In the rows, zero is written as 128.
One turn moves each row of this set onto another row. After a few examples, where does it send each row asked below?
leb: [111 137 130 129 151 136 131 169 139 117 137 110 109]
duta: [136 141 149 144 144 104 150 149 123 111 172 128 142]
gem: [112 126 156 122 148 119 132 126  81 100 125 111 111]
saf: [116 122 118 132 128 145 141 167 119 111 163 146  91]
ger: [121 162 130 111 143  94 130 159 109 100 169 125  90]
fofa: [128 173 140 145 163  96 159 142 113 108 154 149 118]
sisu: [151 124 160 140 124 124 150 148 106 114 153 160  93]
beter: [123 136 138 128 124 121 123 101  96 111 124 152 114]
pako: [119 145 168 132 152 118 173 160 106 106 112 132 105]
Gemef: [116 119 162 109 117 104 166 138 117  92 140 137 111]
tozu: [117 156 135 160 160 114 114 141 136 106 145 131  91]
Lage: [120 115 143 145 109 101 140 120 104  98 141 112 108]
Seg: [127 154 138 133 113 128 149 153 127 145 168 140 106]
poku: [117 146 140 125 140 134 112 159 101 109 167 158  84]
tuve: [118 143 140 159 159 111 119 126 128 106 137 107 111]
Ses: [129 152 140 108 129  90 128 135  93  93 161 140  82]
Vaf: [ 98 158 119 160 147 115 142 128 133 102 126 148 101]
Bisef: [109 136 135 134 139 137 129 115 114 117 106 141 119]
labaz: [102 139 148 107 147 125 131 137  68 104 138 134 110]
Foz: [104 147 112 118 132 133 143 158  92 120 174 134 113]
tiz: [108 136 123 147 141 133 147 154 133 101 131 151  74]
gubed: [112 169 152 134 149 123 161 143  92 127 131 151 134]
peza: [134 151 128 138 152 118 174 128 136 119 125 135  85]
morer: [ 99 161 127 114 137 111 157 146  74 109 146 124 101]
venuz: [132 138 140 116 120 102 123 111  88 100 146 151  95]
Feged: [139 116 168 137 136 118 161 162 121 106 143 120 116]
Kogut: [ 98 155 160 103 121 103 167 152 105 105 131 148  99]
resa: [115 154 125 120 151 117 129 174 129 110 163 110 102]
pavud: [141 156 155 141 150 104 164 148 108 102 135 160  80]
paz: [135 141 148 138 125 132 147 139  98 132 160 158 137]
gile: [119 153 136 146 151 125 112 157 125 107 155 151  75]
lizif: [108 135 134 136 149 143 133 145 132 120 109 124 113]
gudo: [112 136 144 122 123 100 157 135  82  96 128 111  87]
Mitif: [125 150 124 132 155 109 170 111 130 112 140 136 127]
norib: [119 123 150 143 151 114 124 121 107 101 128 100 117]
derin: [143 138 136 138 127 130 160 148 137 133 147 136  79]
pesil: [109 141 126 161 123 104 133 114 122 105 144 129 127]
tuf: [106 145 142 110 139 133 118 148  79 110 161 152 103]
Timad: [101 176 144 115 120 112 156 153 110 131 156 148 113]
ratip: [123 121 139 120 130 106 163 117 125  99 154 135 139]

Timad goes to ratip
venuz goes to lizif
Now these:
tuf goes to norib
Lage goes to tiz
paz goes to Feged

One turn moves each row of this set onto another row. After a few examples, where does it send each row asked below?
fiz: [123 152 145 144 119 123  98 146 117 135 104 143 126 142  95  99 121 122
 134 100 124 136 112 138  92 119]
Guri: [123 115 149 117 133 133 117 120  95 156  95 150 102 118 137 103 135 135
 143  94 135 154 104 105 114 150]
Gan: [121 118 125 138  83 120 111 101  94 109 116 127 105 161 115 101 131  96
 139 100 117 107 109 156 133 116]
beso: [116 155 114 111 126 129  88 131 134 160  85 123 103 132 140 128 143 109
 155 142 100 113 147 110 146 116]
kep: [118 141 122 141 115 143  92 118 115 159 133 120 117 156 118  90 143  89
 157  99 124 137  99 136 121 136]
Dut: [140 144 140 128 143 149 127 123 110 160  98 130 107 101 139  99 129 131
 127 101 124 145  98 119 119 127]
Doza: [142 140 143 124 149 152 123 120 111 164  95 132 111 109 138 100 131 128
 130 100 127 149 103 113 118 125]
naze: [120 144 143 136 111 101 105 140 121 125  98 142 129 138  92 100 114 119
 134 106 126 131 131 133  99 108]
nura: [ 78 113 142 154 116 113 118 110  87 144 117 135 100 137 135 103 122 123
 135 109 141 138 118 127 127 125]
Lar: [126 120 135 147  95 135 109 111  89 113 119 127 118 152 107 104 128 103
 133  97 117 111  99 164 124 110]
seni: [121 145 135 116 123 103 110 126 132 120  57 148 102 129 119 134 152 128
 151 119 105  97 130 113 122  99]
dedur: [134 105 139 128 123 166 112 121 100 128 101 139 110 121 116 117 117 137
  96  84 117 115 123 125 131 117]
Dede: [135 107 129 129 122 165 116 120  99 129 101 140 112 117 119 117 121 135
  95  83 113 115 112 124 132 120]
Migiv: [134 109 114 103 104 124 106 101 112 118  82 131 116 136 131 129 151  90
 158 119 107  77 129 127 156 101]
domu: [120 151 110 104 114 119  94 122 136 150  91 116  97 150 127 120 156  97
 156 136 101 118 145 105 150 119]
pum: [126 149 130 110 132 110 111 117 124 112  54 139  99 144 111 136 162 113
 151 120 103 107 126 110 121 116]
lesag: [126 144 129 115 114 108 117 129 133 117  56 147 105 143 111 133 159 120
 152 122 100 110 134 110 125 106]
teze: [117 143 111 106 129 121  84 124 140 157  92 120  95 138 136 119 155  99
 163 133 109 105 143 106 147 123]
tozaz: [126  80 139 124 130 141 108 121  83 124 100 139 113 112 111 110 116 135
 119 100 134 129 126 126 129 131]
gab: [100  97 144 131 109 145 108 101  88 152 119 111  85 117 134 109 146 127
 132 104 134 137 115 126 144 145]
tum: [140 113 114 104  98 123 115 107 115 119  80 123 123 141 118 127 153  87
 159 128 103  94 137 127 154 100]
Biniz: [134 110 109 114 107 141 107 109 114 135  83 129 129 128 136 136 155  88
 168 125 102  86 129 128 156 106]
per: [135 116 124  97 107 125 104 102 114 119  77 118 127 135 109 133 156  82
 154 120 109  88 139 118 146 108]
pid: [119 142 125 127 117 122 114 124 123 116  55 153 102 135 128 145 151 130
 148 120  93  97 126 120 129 102]
bug: [103  90 132 147 126 123 109 137  91 136 118 141 121 129 126  95 110 112
 145 114 145 131 132 133 127 139]
Vove: [115 136 113 138 118 124  97 118 129 154 122 126 116 158 116  86 149  84
 169 102 128 142 108 121 120 138]
Vip: [126 107 141 140 111 171 120 115 112 149 114 106  90 116 140 104 159 119
 134  97 124 121 108 141 140 143]
sud: [121 153 124  95 117 119  89 119 127 143  86 109  92 146 127 123 155  93
 153 135 105 108 146 113 144 133]
vugip: [ 99 101 138 141 110 122 119 121  88 143 108 166 119 144 140 103 123 111
 151  90 140 132 109 116 118 142]
pivi: [126 110 133 139 110 172 117 122 114 151 116 106  95 107 138 104 155 118
 129  94 122 121 107 137 142 146]

teze goes to Migiv
Vip goes to dedur
beso goes to Biniz
Now these:
sud goes to per
bug goes to vugip
Guri goes to gab
Dede goes to Dut
Vove goes to Gan
tum goes to lesag
Lar goes to fiz

